rotation steps, each row followed by its count of steps:
The counts run from 0 to 697.
[  0  21   3  19   1 -25 -21  21  43  19  -5 -15 -10  20 -17 -40 -12 -18
  47  27 -17 -38  29  -2  35 -43   1  31]  180
[ -3 -35   4  28  24 -32 -47  21 -30   7 -29 -10  -6  17 -21  19  36  -1
  -7 -31  18 -16 -18  65 -15 -11 -10 -29]  681
[ -7  16  12   5  33 -12   5  15  31  44  -9 -47 -75   2   9 -27 -11 -41
  25  -5  -4 -41   6   6   8 -46  -7  35]  434
[-11   3  37 -13  44 -25 -21 -11 -28  24 -33  47 -59  -9  -1 -10 -22  34
   8 -26 -22 -28  22  -5 -19   3  14 -43]  525
[ 14 -54  13  43  18   1  15  31  29  25 -41  15  14 -36 -18  -8  17  10
   7  11   7 -54 -16  15  13 -16  38 -22]  128
[-15  -2  -8  36  34 -22  28 -13 -18  26 -16  14 -53 -21  35 -14 -33   6
  14  23  28  25  -7  23  -9  22   2   4]  524
[  1 -21 -57   1 -11  11   5 -49 -20   2   2  45 -25 -21 -19  50  22  -9
 -27 -39  49  39 -54  -6  -2  21 -11 -37]  289
[-41 -22  15 -24   6 -23 -48   4   0  15  -9 -50  -3  26 -12   6 -29  21
   1   0  23  11 -22  30  -8 -18 -14  -3]  615
[ -6 -42  -7 -26 -27   6 -14 -11  -7   0 -45  31  32   0 -23  -8  -5  46
   8 -14  -3   6 -22  24   3   9 -13 -30]  196
[-35 -34  -9 -50  35  32 -67  31  39   1 -41  23   0 -26 -26  21   8 -21
 -19 -41   6  10 -53  -5   3  31  -8 -28]  445
[ -7  17  -1 -74 -15  13   4 -51   3  -9  39 -31 -10  -4 -18  12  -9  29
  -1  17   3  47 -25 -58   2  18 -46  26]  108
[  2 -11  24 -35  20   3 -30  -5 -43   1 -40  40  -8 -18  -2  14 -21   9
 -27 -14 -15 -12 -37 -48  13  15 -17 -10]  227
[-25 -35   3 -62  19  10   1 -19 -46 -19  10   4  16   3  -3  38 -17  19
 -13 -32 -21  36   2 -57 -14  -4 -30 -29]  370
[-16 -14   8  -9   4 -45 -68   0 -16  21 -17  -6  17  21   7   7   8  13
  15  -3  23   1 -35  16 -15  17 -15 -15]  383
[ 10  -4 -25  20  24  -3  -3  26   7  23  49 -58 -27  42  10  10  15 -39
   7   7 -17   2  11   7   6 -53  13  20]  73
[-18   1  10 -48 -15 -16  -1 -11  23  -9 -15 -25 -14  11 -17 -27 -26  10
  32   7  14  20  -2 -27  -5   5 -22  36]  638
[ -8 -18  -9  -6  37  10  13   6  16  12 -23  24 -32 -27   1  26  23 -26
 -45 -26  25   8 -44  23  -6  14  12  -4]  342
[ -5  13   8   4 -23 -37  10 -45  18 -29  16  -6  -6  50   5 -42 -16  23
  25  40   3 -33  14  28  13 -38  -8  12]  104
[  0  30   9  18  32   1  18   0 -18  14 -24  59 -28 -20  28 -14 -38  37
  29  21  22  14 -10 -13 -10  47   9 -11]  226
[ -7  -2  32  -9 -11 -18 -59  17   7  15 -36  23  15  -7 -36  13  11  30
  -8  -9  39   4 -60 -13   9  31 -30 -39]  534
[  9 -34   3 -35 -38 -29 -59   6  38  17 -16   2  57  33 -61  12  24  13
  -2  15 -16 -17 -29 -25   5 -50  -7  17]  504
[-11  -9  19   6  43  32 -17  29  18  30 -33  49  -4 -54  12  22 -39 -13
  16 -33 -21 -21 -20 -25  -6 -16  64 -19]  511
[  3  -3 -31 -36  -8 -11  28 -10  -7  11  40 -20 -49   2  38  29   5  11
   7  -2  -7  40  -1  -7  -4 -22  -3  22]  447
[ 15 -21 -12  17  -3   2  12 -36 -34  26 -30  66  -8  -1 -34 -13  24  18
 -17  -8 -10 -45   7  31  16   1 -24 -33]  142
[-11 -32  29 -32 -25 -32  17 -21 -16 -30 -18  -4   9   2 -42 -10 -20  42
   7   9 -46 -23  22   4 -18 -11 -40   0]  517
[ 11 -46  23  14   7 -10  46 -57   3 -43 -21   3 -10   2 -40 -26   8 -23
 -20  13  11 -21  -7  47 -10  32 -41 -23]  583
[  8  -9 -21  22  26 -29  10  -1  -3  18  29 -18 -46  21   5 -22 -30 -11
  58   7  -3   2  11  10 -14 -22  33  31]  149
[  0 -26  22  48  28   0  28 -13  15  -4  14  -8   4 -13  -3   8  40 -17
 -55  32  31  -3 -29  31  -3  44  -8 -20]  155
[ -6 -10 -10  20   0  -9  20   0  22  14   6  17 -30  -4  -3  13  19 -14
 -10   6  42   9 -41  44   5  49   9 -24]  560
[ -9  23 -38 -20 -24  -5  -2 -16  40  25  48 -27 -23  16   6 -23  21 -42
  -1  -2 -26  -5  -9 -15   0 -52 -18  30]  95
[ 10   6 -21  29  50   8  54 -15 -44  -9 -10   4 -62  -8  -2  31 -24 -11
 -23   5   9  -4  -6  -2  -2  13   6 -22]  462
[  6 -27  -3   8 -24   8   0 -38 -25 -13 -37  25  14   2  -2  31  21  22
 -37   3 -16   0 -33  -5  14 -15 -26 -23]  543
[ 10  -2 -22 -14 -35  28   4 -25 -11  -5 -12  28  26 -16 -29  18  -3  27
  -7  16  31  29 -61   0  -4  39 -10 -40]  93
[-36 -14  15 -50  19  -8  -7 -22 -22  11 -11  -2 -32 -18 -35   0  15   5
 -14 -39  12   1 -17  49 -42  17 -15 -30]  472
[-31 -21   2  19   8   1  18  33  39   4 -27 -11 -17 -25 -11 -11 -19  -8
  46  21  32  12 -19  -4   4  62  16   7]  586
[ 21 -15 -24 -50 -36   4 -16 -43  -1  -8  -4  22  -7  16   2  -6  17   5
 -24 -23  -9  30 -21 -44 -22 -20 -49   8]  94
